Rows are one point carried round by a steady rotation, each followed by how many ticks it has turned.
The counts run from 0 to 500.
[-13  -2 -19 -19  12 -16  12  -5   7   4   4   3 -17 -14   1   3  -5   2
 -14  12   8  11  14  -7  -3  26   4   7  -4 -13 -11   3  -2  -7   4  -9
 -22   8   2 -12 -12 -18  22  -5  -4  -5   4  -1   1 -22  -6  16  -1   0
   2   8  13   7   8  17   9   8   4  -2   7   3   2 -10  -6   2   5  -8
 -32  -4 -14  -7   8  -5   2   5  -1]
400
[  2   6  -6   5  18  -7   0 -27  -3   4  -5  -2 -18   4  -3 -10  -5  17
  -1   4  10  18  11  18 -13   9   6  -2   3 -21  13  -6  -6  11  11   5
   6  -6 -11   1  -6  -8  15   3 -14   2  17  14   5  -4  20   5   7 -16
   8   6   1   3  -8   6   5   8 -16  11  -3  -7  -8  -1   3 -20   0 -31
  -1  -3   5  -7   7  -7  -2  -4   9]
234
[-15  -4  -8  -6   4 -18  19 -12   1   1   5  -7 -25   2   0   8 -11  -1
   0  -2 -10   5   0  11  -5   5 -13  19  -9 -20   2  14   3  -6   7  -5
 -13  -1  -9  -2   3 -20   9  -7  -2 -13   7   4   5 -13  -1  15  -6   9
   6  -7   5 -16   6   7  23  23   4  14  -6   1 -21  -8  -5  -2  12  -6
 -29  -5 -18   1  -1  -2  -2  -8   0]
313
[ -4  -6 -10 -13   4 -19   5 -13   2   7   8 -12 -35  -3  -7   7  -8  -5
  -3   0   2   7  14  -1 -13  13  -8   8  -2  -3   0   0   4 -14   7   5
  -7   8 -12  -2 -10 -16  11  -1   1  -8   8  12  14 -15 -16  14   4   3
   4   5   6 -19  10  -6  18  24   7  13  13  -9  -9  -3 -17  -5   0   4
 -28 -15  -5   2  18  -8  -2   3   0]
28
[ -6  -7  -9 -16  -4 -16   3  11   5  -3  13   2 -12  -9 -10   2   0  -3
   3 -15   1  -3   5   0 -14  13   8   4   9  -7 -15   1  13 -11   3 -11
 -21  20   1  -7   3 -21   3   0  -8   0  -9   4  -2 -13  -3   9  -1   4
  -5 -11   5 -12   3  14   9  -3   7   7  -7   7 -12 -17 -20  17  -7  -6
 -25  -8 -27   5  15   1  -9  27  -2]
377
[-17   0 -11  -7   0 -12   7 -12   2  12  14  -4 -30 -10  -3  18  -5 -17
 -14   6  10  -7   5   7  -4  16 -12   3   4 -10  -3   1 -10 -10  26 -16
  -8  19  -5  -5  -4  -8  13  -8   0   3  12  -2   4  -5  -3  -1  13   3
   3 -15   3  -8  15  -6  12   9   3  20  14  -2   0  10 -19   5  -9   7
 -15  -5 -24 -11   0  -8  -6   1   9]
406
[ -2  -4  -7   5   6 -20  -3  -3 -12   8  15   3 -35  -3  -6   5 -19  -2
   7   1 -16   0  -1   8 -19  -2   0   9  -6 -18  12   2   8  -6  18  10
   9  15 -27  -9  -9 -13   1   6   5   6   5   4  20  -7   7  11   5  -3
   6   0   0 -11   3  -6  -2  15  -4  15  -1  -1 -16   5  -4 -10  -4   3
  -9  -2  -1  -4   7 -11  -9   9  23]
343
[ 11  -3   3  -8   9  -8  -1  -9  -4   7   9  -2 -22  -4 -13   7  -9   4
   5  -8 -11  -2 -15  14 -18  -7   6   2   9 -18   5  -1   3   8   9  19
   3   7 -24 -11   8 -11  -3   3   5  -2  16   7   3   2   9   4  11 -14
  10  -3   3 -29   1   0  17  10  -6  26  -1 -10 -24  -6 -14   7 -17  -7
  -6   3 -16  -8  10 -21 -11   6   0]
99
[-10   0 -11  -2  31 -19  22  -9 -14  -8  10   2  -4  10  -7   5 -10  18
  -5   4 -27   2  -4   6  -1  -2   7  11  -8 -19  14   4  11  13   8 -13
  -9   9   1  -1   7  -7  13   0 -16 -10  12  22  -6  -4  23  12  -3 -12
   3   5  -8  -4 -14   4  -1   4   3   4  -7  -6 -10  -8   8  -9  10 -24
  -7   2  -2  10   1  -2  -4  17  -3]
420
[  2   7 -13  -2  11  -4  -3 -14  -8  10  12  12 -11   0 -15  -5  -9  19
 -16   9  15  -1  12  13  -4  17  19 -10  17 -20   2  -6   1   5  11 -23
 -12  14   3   1  -1  -5  16  12 -15  -2   9  20 -13  -3  19   2  11 -16
   1   8   0  21  -3  -2   1  -8   3   2   2  -6   3  10 -11 -11 -10 -21
  -2  -4 -14  -4  11   6   1  14   3]
326
[ -8  -8 -11   4 -12  -5  13   2 -15   8  11 -10 -11 -13  -4   8 -14   5
   7  -6  -8   0   1  22  -8  -7 -10  13   8 -33  -6   1   6   7   2   1
  -2   8  -8  -1  16 -12  -3  -2  -2 -10  10  -2   3  -3  13  13   7  -6
  -6  14   3 -17   2  10   8  -6   4  22  -4  16 -15  -9   2   9 -15 -11
 -10  -8 -17 -10  -2   7 -13   6   1]
283
[ -8   5 -27   2   6 -11  13  -7  -8  22  16   9 -25  -3  -5   3 -15   8
   2   0   6  -2   2  -3 -17  14   6   7  11 -17  -3 -20   6   4   7  -5
  11  21 -14  -3 -15   1  12  -4  -6   7  -1  16  -1   0   3  17   5  -2
  -8  13 -12  13  -3   2   1 -13 -10  -2   3  10   0 -10   6   0  -8 -20
 -10  -7  -1   3  11   3  -7  15  18]
83
[  2   2  -8   2  -2   9   8  -6   5  17  16  -7 -13  -6 -17 -12 -16   3
   7  -1   6   4  11  -8 -21  19   8 -10  18 -11   2  -2  -2  19  17 -10
 -10  -2  -4  16 -18 -17  11   0  11  -1  24  12   2 -12  10   7   0  -6
  -7  10  11   5  -5   3  12   1   9  10 -15  10  -4 -14 -10  -9  -3 -22
  -4 -10  -7 -13   1  11   0  12   7]
304
[  7  -3  -1   6  -4   0  -1  -4  -8  23  10  -9 -33  -8 -22   0 -23  -4
   7   5   6   2  15  -7 -15  13   6 -14   5 -12   9   0  -6   9  23  -3
   1  13  -8  -5 -13 -13  11   3  10   6   8  -2  17 -12  19  -3  20  -6
 -10  12  12   7  -2   4   1   5   0  24 -10  17  -5   6  -3 -10  -7  -5
  -3  -8  -6 -18   3   7   1   8  15]
434
[ -8   0  -9   6  -4  -4 -12 -23  -6   7  18   1 -25 -13 -10  -4   1 -14
  -4   5  14  -5  17  20  -2   8  -2  -8  12 -18  10   4 -10  -4  21 -15
 -10   6  -8 -10   5 -11   1   5 -13   5  10   0  -3  -4  22   4  11  -8
   5 -12   6  -7   9   1   2   9   5  26   3   2   0  12 -18   1 -17   2
   2  -8 -27 -13   4  -9  -8   0   9]
409
[ -6   6 -13 -10  23 -14   2  -8   7  -1  12  -7 -27 -17   4  15  -9  -8
  -4   1  -7   7   2  -9 -12  22  12   0 -12 -11   9 -11   1  -1  18   7
  -3  22 -15  -7 -28 -14  16  -6  -7  13  10   4  21  -9   1  14  -1   0
   6  -9  -5 -12   4  -1  -3   4  -7   4  -1  -2   5  -1  -7  -9   1 -11
   3   0  -6 -12  -1 -14 -17  10  20]
54
[  7   4  -6   2   0   0  -9 -12 -11   3   9  -1 -18  -1 -13  12 -13   9
 -13  -2   8  -4   8  20 -10  13  -3  -7  19 -15  -2  -2   2   0  11 -10
  -6  12   1   3  11 -16  10  15  -5  -8  17   5   4   7   3  -8  17  -7
   8   1   6  -6   9  -8  11   0  17  12   5  -6 -10  16 -24  -4 -18  -9
  -3 -11 -23 -15   9   8  -7  11   0]
36
[-10   0  -3  -7  24 -22  12 -14   3  -8   7  -1 -10   8 -14  15   1 -10
  -4  -3  -1  11  -2   2  -4  15   4  -8   1  -4   5  -4   5   8  10 -14
 -14  14   2 -11  -6 -23  16 -11 -18   4   2  21  -3   2   5  -2  18  -5
   8 -23  -1 -14  -5   2   3   6   0  -2  -3 -10   0  -4  -3   3  14 -22
  -3  -9 -14   4   2  -8  -1  18   2]
138
[  2   3 -15  -8  15 -11  -6 -11   6  -1   3 -12 -23 -14   8  -3  -7  -2
   1  -8   6   8  18   3 -14  18  14   0   1 -11   1 -14  -2  -2  -3  23
  -1   7 -15   7 -18  -8  12   2  -8  13  18  14  11 -16   4  22  -5  -4
   1   0  -5 -19  14   0  -2   2   1  15  -1   2   8  -4 -16 -15  -6 -17
  -4 -11   0  -4   5 -15 -28   7  12]
210
[  2  -3   0  -4   6 -21   2  -7  -4  -1  12   0 -24  12 -14  13  -1  -9
   0 -12   7 -10  -4   4 -11   0   7  -4  15  -5  -1   2  13  -8   5  -6
   1  20 -12  -9  12 -10   1  -2   1   6  -7  21  -5  -2  -7  -8  19  -8
   2 -10  -5 -11   9  -6  14   9   5  14   7 -13  -9  -7 -17   7 -13  -7
 -20  -7 -24   7  23  -4  -7  19   8]
6
[  3  -4   3   1   3 -10   1 -16  -6   2  13  -2 -29   5 -14   3  -8   1
   8  -6  -9  -5  -8  14 -15 -10  -1   3  11 -11  10   4   3   7  11  12
   9   5 -22  -6  11  -9  -4  -5   2   0  12  10   4   3   7   8  12 -10
   8  -8   6 -30  -1  -3  17  17  -1  29   2  -7 -23  -3 -15   7 -12  -6
  -3  -9 -12   0  13 -12  -9   8   9]
98
[ -7 -12  -8 -20  10  -7  10  -7   1   3  12  -3 -24  -3 -10 -11  -6   2
   4   3 -12   1  10 -19  -5  -5  15  13  -6   2   2  10   6  -4   3  13
  -3   0 -11  -2 -14 -10   9  -8  -3  -2   5  19   3 -24   9  24 -12   1
 -14  12   0 -17   0   6   8   9  -6  18  -1   7 -17 -18  -4  -3   2   4
 -23  -1  -3  16  26 -14  -2  10   3]
180
[ -1  -4   0  -3   6 -14  -8 -13  -1  10   9   1 -29  -7  -9  -6  -4 -13
   6   2  -1   8  10   1 -20   4  -7  -2   3 -10   5  -6  -3  -4   4  13
  -1  13 -20 -26 -10 -18   6   2  -5   6  -6  -5  14 -15   5  16  15  -4
   6   0  14 -18   1   8  -1  18  -8  12  10   3  -9 -10  -3   7  -4  10
 -17 -11   5  -7  19 -16  -4   5   7]
186
[  4  -5 -11  -8  -5   3  -9 -15 -14  -1  11  -7 -12   8 -14   0 -20  16
  -8  -7  13   0  15  15 -10   5   3  -4  20  -7 -16  -7  12   3   1  -7
  -9  12   4 -10  15 -14  11  11 -10 -18   1   7  -4   2  11  -1  11  -8
  -8   5   9  -4  -6   5   3  -9   6  11   2   5 -17   8 -14   3 -11  -9
  -6 -22 -20  -5  22   8  -4  20  -6]
195
[  2   4  -4  -9  13   3   6 -24   5   5  12 -13 -24   6 -13   2 -14  -3
  -8   2  12   5   8  -4 -11  17  19 -14   1   6  11  -3  -1  13  22   1
  -2   7  -5  10 -19 -16  21  -4  -2   5  20  22  10  -3   7  -8   9  -2
  -6 -13  -2  -2  -8  -4   9   4  -5  16 -10  -9  -7  11  -9 -14   2 -21
  10  -3 -18   1   6  -1  -3  10  18]
143
[ -1   3 -20  12   5  -9   4  -6 -12  -1  17  -4 -12  -9   4   1 -20  15
   7 -11 -13  -2   9  28 -11   3  -4   8   2 -31   4  -1  15   3   5  -1
 -15   7 -15   7  18 -14   4  14  -4 -13  17   6   5  -3  14  13 -13  -2
   5   8  -5 -16   4  -6   4  -3  15  13  -6   3 -10   0 -16 -11  -9 -15
 -11  -7 -17  -8  -3   7 -18   9   8]
128
[  0   6 -10   2  14 -18  -8 -19  -4   3   4  16 -24   8 -16  -3   9  -8
   1   2  15  -1   7  19  -7   1  12  -9  12 -10   9  -7   2  -4   6  -9
   0  14 -11 -23   7 -12   3   1 -18  16 -11  11  -5   1  13  -3  22 -12
   6 -13  -4   3   4  -1  -2  12 -10  12  10  -5   1   8 -10  -3 -10  -6
  -9 -10 -19   0  17  -9  -4   9  12]
164
[  9  -1  -9  -3  -5 -10 -20   1 -10   4   7  11 -19   2 -17   0 -17  15
   1  -6  -7   1   7  16 -18  -1  12   1  10 -18   2  -2   9   1   8  -2
  -8  19 -11 -26  -3 -21  12  22  -6  -5  -9  -4  11 -11  18  -2   6  -8
   8   8  12   0  -5   4  -6   0  -2   2  -3   5 -19   5  -9   0  -4  -5
  -9   3  -7 -12  19   1   0  22   8]
348
[ -8   0 -14   1  12  -5  10 -17 -11  -7  10  -2  -1   1 -11  -7  -6  18
  -9   3  -1   3  20  23   5   5   3   3  12 -14   0   3   2  13  -1 -10
 -17   2  11   3  18 -11  11   1 -21 -17  20  15 -11  -1  27  10  -3 -11
  -8   8  -4 -12  -3   6   4  -9  11  15  -2   6  -4   2 -13  -7  -2 -20
   2 -10 -24   7   3   8  -6  11  -9]
42
[ -4  -1   2  -3  13 -10  10 -29  -3  -5   0 -10 -19  13 -12  11  -5   1
  -6  -7   1   6  -6  13   1   6   5  -1   2  -5  11  12  -2  12  16  -2
  -3  -5  -5   0  10 -19   9  -6  -6  -8  11  20   0   3  10  -8   8  -7
  -3 -24  -5 -19  -7   0  21  18  -2  28 -14 -12 -19   3 -10  -9   4 -13
  -6   1 -28   2   3 -10   0  -3   4]
228
[-14  -4 -16   4  -6  -9  12  -8  -3   1  18  -4 -15   3 -18   7 -16  -5
   3  -7  -4   0   9   1 -14  18  -6   6   7 -15   0   6  13  -2  15 -25
 -28  17  -5   5   3 -29   8  -1  -7  -8   7   7   0  -7   4   5  -6   5
   0  -8  14  -8  -5  -2  13   6  16   5 -11  10  -8  -6  -9   3   6 -10
 -16 -18 -21  -6  -1  16  -2  20   6]
220
[  3  -8   3 -23   6  -7   3  -9 -12  -3   1  -2 -11   5 -19   4  -6  11
  -9   3   4   1   7   4   1   5  15  -6   7   3 -12   9   7  10   3  -4
  -9  12  12 -21  14 -16  17   3  -8 -10  -9  18  -6  -8  14  -7  12  -6
 -17   5  -3  -2  -7  19   3  -8  -6  12  -4   5 -15  -2   1   6   2  -8
  -8  -3 -29   9  25   4   3  23  -6]
355
[ -3  -7  -5 -18   5 -10   8 -17  -3   9  10 -11 -32  10 -22   0  -7 -17
  -4   8   8  14  20 -15  -7  10   4 -12   1  14   1  -5  -1   4  11   4
   8  12  -4  -8  -9 -13  15  -7  -7   1  -2  16   7 -15   4  10  23  -5
 -20   3   4  -4  -3   8  -3   6  -7  15   5   4  -3  -1   0  -1  -1   5
 -12 -17  -7   4  26  -2  -1  10   6]
272
[  5  -7   3 -18   1 -10  -2  -5   4  -1   4  -8 -23  -8  -5  -5   0  -2
   4  -7  -5   3   7   5  -9   0   6   6   1 -12  -4  15   2   0  -1  12
 -16 -10 -10  -7   6 -20   5   0   2  -9   5  -2   5 -23   1   9  -5  -1
   5  -4  11 -27   8  11  21  16  -5  26  -8   1 -20 -15 -15   7  -2   3
 -29  -4 -18  -1  15 -17  -7  -1  -3]
470
